In the rows, 128 means zero.
A state moves one step at a time under one of 8 hidden systems, and each row is a state written as 18 numbers. Each run below is a few steps of one system.
J_524, trace 1 (11 x 18):
[[116 105 126 152  96 130 155  98 112 101 123 128 131 120  98 104 130 107]
 [145 126 121 127 139 105 122 117 147 151  76 119 123 112 151 138 174 120]
 [125 110 145 122 161 144 134 128  96 127 153 145 149 125 151 124 111  76]
 [113 165  89 141 104 152 138 134 164 149 115 151  91 123 123 144 118 116]
 [171 122 163 120 125 162 124 140  97 118 147 131 159  95 113 154 141 159]
 [116 114 101 128 124 107 164 133 106 111 145 103  56 145 124  97 135 123]
 [187 154 102 128 142 136  71  83 144 132 123 103 166 134 145 128 127 129]
 [107  90 122 176 138 107 186 141 138 131 147 153 155 124 105  93 118 124]
 [121 135 114 108  98 145 109 124 165 103  46 106 117 116 121 169 137 103]
 [124 121 184 132 129 119 136  88  66 165 157 167 145 105 155 112 155 109]
 [127 142  82 105 167 135 137 193 169 145 116 124  73 152 157 155 123 115]]
J_315, trace 2 (11 x 18):
[[ 94 144 112 126 120 138 155 161 170 113  85 115  84 120 120 138 125 117]
 [144 130 184 118  98 151 109  84  94 130 146 135 143 106 139 138 140 140]
 [132 140  93 140 170 112 159 150 134 153 146 126  84 157 158  95 143 127]
 [148  89 142 123 123 171 116 103 121  80 104  99 164 129 128 161  91 117]
 [112 128  99 149  97  80 155 126 122 159 132 155 124 145  96  96 153 181]
 [125 125 140  70 156 124  95 165 135 122  82 114 130 113 156 171 149  80]
 [108 153 117 155 115 119 129  79  73 131 191 148 137 117 102  96  80 126]
 [159 156  89 132 140 148 112 158 233 145  88 121 126 145 150 145 142 132]
 [ 90  87 214 121  96 136 154 142  87  89 181 127 139  92  99 146  97 145]
 [139 192  69 137 120 128 145  99 140 150  73 117  55 141 140  90 185 124]
 [178  65 198 111 175 139  92 122 109 123 173 112 199 126 182 163 118 116]]
J_907, trace 3:
[[110 141 132 129  78 168 125  88 152 127 149 154 123 170 135 108 104 111]
 [140 120 100 171 136 123 146 135 183 159 107 121 111 129 146 158 113 180]
 [104  98 171  99 102 147 164 145  71 101 143 131  84 130 126 150 127 143]
 [165 145  76 102 120  96  90  94 111 134 102 102 111 157 134 121 163 143]
 [125 125 151  97 182 119 117 179 114 117 154 129 188 145 122 134 103 162]
 [ 78 145  98 114  88  91 133 143 144 102 124 126 106 114  73  94 134  75]
 [131 170 168 150 137 118  89  90 157 165  98 137 179  72 151 156 132 142]
 [108 104 155 133 154 138 159 142 142 135 185 136  85 146 183 107 116  68]
 [147 153  81 154 100 190 119  72 145 101  85 102 110 132 122 159  69 136]
 [151 112 162 137 107 135 157 157 145 156 185 155 129 157 129 125 157 224]
 [121  74 100 115 142  88 153 149  95  82  78  59  65 111 119 148 146 107]]
J_907, trace 4:
[[118 106 156  98 141 110 105 162 150 122 133 134 176 127 129 146 126 118]
 [ 78 146 112 147 126 103 144 101 126 125 123 133 117 123 119  95 104  94]
 [128 155 151 127 121 162 110 125 178 156  96 150 146 114 153 164 129 135]
 [118 106 119 151 138 123 157 125 113 143 184 136  78 124 153 137  99 117]
 [149 163 119 113 117 183 129 116 128  93  90  94  98 139 129 137 130 149]
 [168  89 129 125 114 103 111 138 118 138 186 130 146 144 116 139 133 182]
 [ 97 125 125 116 156  97 159 148 118  78  83  77 114 133 109  92 147 120]
 [123 117 145  97  82 112  70 100 124 137 120 157 191 129 115 152 132 118]
 [ 87 152 114 157 189  80 161 136 154 164 128 140 122 137 157  80 128 114]
 [101 140 139 106  97 195 115 142 145 111 100 152 120 102 127 196  83  74]
 [148 170 105 170 114 119 134  83 123 181 190 148  86 133 142  95 132 165]]
J_517, trace 5, 11 rows:
[[133 105 138 126 115  97 141 134 114 122 127 143 173 130  92  98 164 145]
 [103 110 103 129 146  90 144 136 119 119  86 105  97 103 127 132 141  82]
 [124 160 145 115 124 132  89  98 111 150 135 158 159 106 139 130 132  82]
 [127 128  93 159 129 137 157 164 181 154 149 164 114 123 124 130 116 111]
 [127 152 151 112 112 202 137 143 113 100 105 135 120 102 117 170 108 137]
 [168 123 135 139 102 134 143 103 117 136 171 125  95 137 130  90 172 156]
 [169 107 112 127 203 134 132 147 103 103 120  84 146 133 142 129 124 132]
 [109 114 114 116  84 118 117  83 105  91 122 130 158 163  91  92 112 106]
 [128 136 104 153 142  74 133 136 178 162  60 133 150 104 125 126 174 133]
 [ 69  96 177 104 127 120 142 149  87 130 135 162 124  97 139 165 112  75]
 [139 190  77 129 112 151 106 105 162 166 140 148  73 138 156 125 129  90]]
J_517, trace 6, 11 rows:
[[169 118 149 126 135 121 121  96  83 126 149 106 131 127 139 114 154 163]
 [132 109 100 125 170  99 135 134 125 105 138  97 140 168 135  90 122 117]
 [111 129 106 120 107 112  97 104 137 113  83 128 174 128 100 139 109 117]
 [ 80 129 146 146 110  83 150 136 158 159 104 160 129 108 125 117 156 124]
 [118 119 143 106 143 139 121 153 123 143 124 140  89  99 167 182 121  88]
 [135 174 116 132 113 174 114 100 115 143 188 157 114 142 140 120  94 127]
 [168 135 106 133 136 165 145 180 173 114 137 122 138 143 106 131 134 182]
 [121  99 158 126 103 133 155 110  79  74 121  89 116 116  96 128 123 164]
 [151 134 125 126 153  77 112  91 133 130 110  80 119 142 155  74 185 116]
 [120  88 115 136 171  96 108 128 116 135 132 136 199 125 134 146  84  93]
 [ 53 162 100 129  80 130 141 114 175 133  84 160 118 150 115 117 108  91]]
J_382, trace 7, 11 rows:
[[143  59 136 131 106 111 100 130 186 108 170 109 164 143 126 142 102 107]
 [ 70 130 124 172 120 134 162 116 178 129  75 144 164 144 117 130  74 167]
 [108  74 179  98  89 133 147 127 125 159 102 168 110 165 180 156 169 126]
 [100 145 101 153 170 131 146  99  84 148 156 118  62 129 176 144  63 126]
 [166 175  99  58 130 191  94 157 127 114 133 136 121 196 140 122 141 121]
 [139 131  90 126 107  81  99 158 116 136 178 115 115 104  74 162 106 206]
 [ 89 175 171  89 162  82 133 170 158  98  72  81 133 117 117  86 177 138]
 [145  81 175 140 107  78  74  62 157 127 174  89 149  99 152 136 121  97]
 [103 141 113 188 186 159 170 135 206 136 108 146 186 144 143 101  72 121]
 [114  62 155 102  21 177 141 134 149 129 102 179 118 150 123 190 135 120]
 [ 95 151 126 181 159 122 194  85  75 168 119 130  64 135 164 116 107 202]]
J_995, trace 8 (11 x 18):
[[167 152  76 143 114 133 121 108 122 102 192 114 135 146  82  67 117 126]
 [170 116 117 159 127 112 110 147 174 108 120 100 181  79  76 141 138 157]
 [ 99 104 183 148 128  97 151  97 127 104  84 108 153  78 125 103 162  79]
 [166 132 118 131 141 141 107  76 147 162  73 124 117 141 195 127 180  85]
 [139 107 106 171 132 205 163 109 125 161 133 195 145 139 160 158  81 108]
 [ 93 146  91 102  57 162 167 175 138 121 100 173  86 148  77 139 139 151]
 [134 141 159  80 107 104 107 138  36 138 159 143 124  94 102 157 153 180]
 [152 106  95 121 178  80 143 147  77 108 193  98 110 159 116  50 157 104]
 [192 143  70 145 133 139  63  88 161  85 131  68 166 110  95 134  82 110]
 [ 87 129 156 190 128  85 150 116 203 145  98 150 208  81 101 101 128 125]
 [123 127 180 103 144 145 137 155 157 126  35 107  98  80 176 171 190  70]]
J_680, trace 9 (11 x 18):
[[188  92 191 162 146 155 147 108 121 144 139 119 130  77 161 150 168 141]
 [130 106 122 142 155 161 178  87  97  89  94 100 124 178 153  65 137  92]
 [185  92  73 119 104 155  84  96  94 142 120 167 190 154 121 163 117 102]
 [ 80  89 105 142 157  93 194 187  90 145 103 168 145 121  95 142 119 159]
 [ 99 185 113  62  82 124 106 144  93 130  90 144  68  96 107 144 175  78]
 [129 207 139 142 188 127 113 132 108 172 220 157 143  92 146 106  95 124]
 [143 141 112 116 142 152 144 206 242  97 119  99 124 151 115  97 160 106]
 [171 126 172 174  62 183 127  83 128  84 169 106 142  55  73 144 102 160]
 [153  81 154 175 153  81 177  82 140 170  91 125 135 156 183  63 220 162]
 [140  65 145  96 145 180 110  91  76  81  91 104 130 128 172 176  93  19]
 [ 98 136  29 172 114 121 149  90 100 157 124 198 175 199  90  90  71 158]]
J_480, trace 10 (11 x 18):
[[157 146 122 114 134 132 103 135 136 112 145 109 130  96 114 127 142  94]
 [137 141 146 158 127 146 131 100 156 117 150 121 152 108 120 100 117 115]
 [137  92 141 150  97 142 139 118 172 129 104 136 135 115 131 151 144 114]
 [105  96 135 150 123 150 162  96 109 125 113 138 114 132 146 138  97 111]
 [143 116  92 126 126 142 141 121 115 153  96 161 127 171 151 133 145 141]
 [123 127  95 114 141 134 127 155  95 129 144 141 122 133 113 163  92 151]
 [116 164 113 115 133 101 146 160 118 129 129 133 122 133  98  93 160 156]
 [147 138 145  97 143 104  93 143 100 120 146 107 141  86 115 142 148 111]
 [125 156 140 148 154 126 131 120 163 108 151 103 142 118 129  76 128  92]
 [148 129 135 134  83 150  95 104 178 134 113 137 146 107 126 155 136 102]
 [ 97 103 169 174 128 151 175 102 145 134 136 140 123 117 152 136  90 126]]
J_382, trace 11, 11 rows:
[[145  89 137 118 150 118 123 163 107 128 139 130 146  99 123 174 125 130]
 [ 77 168 122 129 113 112 138 111 137 106 124 121 113 135 107  82 118 103]
 [180 112 133 131 131 133  95 105 142 159 103 140 160 118 159 162 160 135]
 [ 86 130 140 147 147 129 169 164 119 117 180 144 114 112 110 113  88 118]
 [141 146 101 114  86 155 112  97 159 120  61 119 102 141 136 138 160 110]
 [158 107 160 147 154 132 138 126  78 144 189 138 154 115 135 137 113 183]
 [ 96 132  81 110 142 112 155 168 158 100  93 105  84 149 115 101 139  73]
 [156 133 153 119  89 140  69  57  87 120 128 124 177 114 122 158 112 164]
 [108 126 106 151 185  79 182 186 157 165 151 153 132 146 132  72 151 129]
 [107 122 146  88  81 154  83 112 129  94  78 110 113  85 124 205 105  67]
 [139 177 137 176 138 129 146  74 126 168 186 158 152 156 138  49 130 189]]
J_480, trace 12:
[[135 171 121  95 119 151 137 126  59 129 192 161  94 147 117  73 152  95]
 [213 150  92 166 179 132  99 136 157 148 123 101 157  79 130 151 142 152]
 [105 114 164 120  88 167 160 168 144  60 171 123 146 119  68 101 112 110]
 [143  97 109 186 101  64 133  62 140 163  92 128 124  83 127 114 180 106]
 [129  80 182 103 169 186 133 129 108 107 102 141 197 151 169 159  98  90]
 [ 99 132  31 153  93 118 151 124 165 163 142 170  71 178 128 109 105  92]
 [133 167 149 121 127 161 117 131  85 157  80 170 173  87 118 198 117 205]
 [108 102 141 106 163 106 193 213 102 129 206 132  59 144 135  90 157 116]
 [190 191  62 121 134 133  82  83  86  97  66  73 121  85  94 125 156 112]
 [156 113 189 132 142 141 116 140 136 126 246 154 221 149 122  79 111 145]
 [113 101  75 178 108  81 147 154 245 116  57  87  98  78  95 148 142  84]]
J_524, trace 13 (11 x 18):
[[126 123 154 104  98 116 102 114 128 116 124 135 171 132 106 112 150 118]
 [ 83 123 133 135 144  74 141 138 143 153 115 125 106 105 144 135 125 118]
 [126 160 159  93 139 169 103 134 143 118 128 130 146 136 147 133 119 101]
 [104 121 138 154  99 128 148 123 139 155 165 155 103 119 129 141 104 150]
 [148 144 135 103 144 161 131 149 128 103 102 100 122 143 132 144 131 172]
 [130  95 119 130  96 109 128  87  94 120 171 130 120 160 125 105 118 131]
 [136 152  83 137 162  97 121 133 156 144  83 110 144 140 133 123 135 162]
 [118  93 143 115 112 127 121 132 115 103 139 144 184 131 102 118 118  95]
 [ 75 157 117 137 115  88 138 124 143 152  83 134  87  96 127 138 140 119]
 [151 135 186  81 149 157  96 148 119 126 151 135 159 117 155 143 148 109]
 [ 87 138 110 152 125 120 162 131 135 140 175 134  60 128 132 127  81 122]]
J_680, trace 14:
[[107 105 106 103 113 114  95 108 115 113  97 119 136 132 131 168  89  76]
 [ 70 148 108 134 116  99 134 132 135 165 127 176 146 145 115 133  89 159]
 [109 148 127  93 120 123 120 175 162 148 111 132  71 111 147 180 143 128]
 [119 203 151 123 140 162 126 112 112 112 178 105  94 119 131 105  88 159]
 [191 128 115 118 137 121 102 138 187 135 155  99 136 168 145  98 166 151]
 [144  72 170 139 135 140 137 128 121  63 138  68 154  99 106 143  95 145]
 [111 100 115 145  74  74 132  61 125 132  91 128 140 163 114  82 169 136]
 [115  86 150 121 158 102  97 111 103 166 103 146 152  98 182 195 113  80]
 [ 42 158  85 130 126 134 169 135 135 120 103 155 101 181 124 104  71 109]
 [165 173  94  97  86 157  72 152 153 175 135 167 113 113 128 206 128 154]
 [106 153 170 134 185 134 188 183 108 116 174 104  84 116 130 108 112 202]]
J_315, trace 15 (11 x 18):
[[164 192 122 125 157 106 113 126  76 137 128 102 119  79 105 120 161 191]
 [165 128 119  75 152 117  93 163 143  89 177  94 133 164 132  80 154  73]
 [116 103 118 210 133  94 151  86 153  98 125  80 143  69  87 108  88 116]
 [105 141 165 118  89 129 142 132 200 152  69 172 177 157 127  91 197 126]
 [ 91  78 169 139 129 118 158 133  90 162 147 164  80  69 168 184 119  64]
 [141 203  91 142 158 216 150  87  83 143  99 166 136 164 154 105 101 137]
 [205  57 100 121 108 160 107 170 154 142 185 141 130 162 138 196 113 170]
 [ 95 153 116 109 152 110 175 180  70  73  93  84  97 109  58 120 120 193]
 [192 145 114  70  77 100  38  81 119 116 125  99 136 132 115 107 209  89]
 [ 99 125 136 177 227  38 136 150 146 148 186 102 166  80 135  88 104 107]
 [ 79 139 111 134  68 188 144 103 219  77  66 143 156 161 103  94  96  42]]
J_995, trace 16:
[[ 89 103 142 105 115 147 177 172 115  78 156 115  85 146 109 123 101 124]
 [134 150 131  99  85  94  77  86 122 119 134  90 115 155 121 123 135 186]
 [136  70 133 146 190  82 138 152 122 134 153 119 177 135 143 125 110 150]
 [ 93 127  98 118 126 122 120 117 161  75  80  78 106 137 121 120  98  66]
 [115 179 146 137 127 110  78  85 160 184 103 157 178 116 159 145 116 160]
 [ 98 106 148 124 180 142 189 208 146 143 130 153  98 120 161 143 130  97]
 [121 185 137  90  72 190 104  85 110  95 137 107  65 145 131 131 106 120]
 [156 121 136 143 127 107 132 145 139 176 194 163 162 162 131 117 140 221]
 [123  59 121 110 144 131 168 187 109  45 126  68 100 121  93 147 107 111]
 [107 159 128 120  78  71  63  24 121 121 107  95 156 153 118  92 129 138]
 [155  85 107 155 222  81 128 171 162 186 110 140 181 122 175 158 139 135]]

Which system made each run below?
trace 17, 2 rows:
[[174 133 138 122 105 169 149 133 131 132 155 148 100 127 132  93 199  84]
 [197 107  88 169 175 172 151 127  82 122 140 126 146  97 123 145 109 117]]

J_517
trace 18:
[[ 87 149 139 138 138 103 149 139 156 137  87 139 158 129 115 111 134 157]
 [114 118 156  87 134 122 105 145 118 130 116 122 107 109 158 168 141  87]]

J_995
trace 19 (2 x 18):
[[120 119  73 141 120  94 128 137 151 142 126 143 129 129 107 123 127  98]
 [104 162 164 138 139 156 143 126 122 134 105 151 151  90 127 140 123 135]]

J_907
trace 20, 2 rows:
[[ 77 119 106 125  97  97 156 152 121 110 122 133 106 124  80 118 122 138]
 [125 141 146 106 145  84 112 114  81 148 103 130 151 109 139 123 170 127]]

J_480
trace 21:
[[127 154  82 107 101 116  93 107  93 160 103 166 130 130 119 150 135 109]
 [130 150 129 110 161 103 129 182 100 149 158 160 150  99 106 124 153 135]]

J_524
trace 22, 2 rows:
[[104  80 113 137  91 130 150  99 147 104  98  87  43 147 152 153 107 112]
 [135 127 127 123 116 143 125  61  71 136 100 137 147 191 156 121 116 188]]

J_480
trace 23:
[[124 127 143 134  64 147 132  61 102 120 106 126 108 134 124 126 132 151]
 [163 115 129 127 182  97 140 147 130 165 126 122 135 148 167 106 185 155]]

J_517
trace 24 (2 x 18):
[[150  71 111 144 120 154 177 121 104  99 120 124 128 159 116 111 136 126]
 [126  89  92 122 131 117 142 105  62 118  94 132 137 153 121 132 122 129]]

J_382
trace 25:
[[114 139 167 117 128 178 123  88  92 108 156 124 125 135 157 130  80  99]
 [158 146  77 145 109 141 122 116 197 144 133 126 110 178 132 108 129 152]]

J_907
trace 26, 2 rows:
[[178 135  93 156 111 123 107  80 115 163 153 143 130 119 128 129 141 148]
 [145 101 112 145 152 151 174 169 123 107 123 142 166 124  95 116 133 123]]

J_995
trace 27, 2 rows:
[[163 110  72 116  98 124 132 196 137 141 123 150  99  94  86 190 153 137]
 [140 172 149 108 143 136 128 110  39  81 151  93 113  68  89  98 143 108]]

J_524
trace 28, 2 rows:
[[151 131  95 154 160 142 167 133 105 125 145 119 108 140 123 117 108 180]
 [155 114 106  94 103 121 127 160 108 105 118 123 139 135  79 125 165 158]]

J_480
trace 29, 2 rows:
[[ 98 101 174 152 111 155 157  96 175 101  80 109 136 139 148 121 113 119]
 [115  97 141 116  90 127 126 107 152 166  74 148 114 163 172 163 151 146]]

J_995
trace 30:
[[ 68 137 102 103  96 102 123 129 123 105 129 132 110 155  99 122  88 124]
 [125 171 134 121 111 107  73 101 164 153 108 117 133 100 139 160 125 148]]

J_315
trace 31:
[[139  91 125 105 116 111 101 137 148 127  78 113 153 125 129 177 139 146]
 [ 75 133 149 123 140 109 153 103  70 125 135 147 128 133 135  89 124  98]]

J_524
trace 32:
[[143 138  99 157 132 155 126 113 181 148 128 143 139 147 148 125 108 114]
 [112 122 136 133  85 160 139 140 144 132 119 157 127 114 111 174 104 152]]

J_480
trace 33 (2 x 18):
[[142 153 115  99 135 157 111 133  99 131 144 132 108 150 141 146 112 146]
 [143 149  95 113 128 115 117 164 134 118 156 112 113 134 100 125 130 156]]

J_907
trace 34:
[[138  98 105 157 158 120 164 122 101 121 151 108 100 133 139 111 120 120]
 [151 109 109 131 125 151 127 110 135 109  78 122 169 154 124 125 135 135]]

J_315
trace 35, 2 rows:
[[159  62 172  97 106 139 135 157 118  98 157 106 132 157 125 146 144 189]
 [106  95  76 154 138  60 146  98 117  92 107  65 102 147 106  93 115 128]]

J_480
trace 36, 2 rows:
[[ 93 136 104 112 207  74 112 125  83 110 101  82 135 125 146 126  90  96]
 [118 141  88 133  76 117  74  71 169 129 134 147 186 170 101 109  94 118]]

J_315
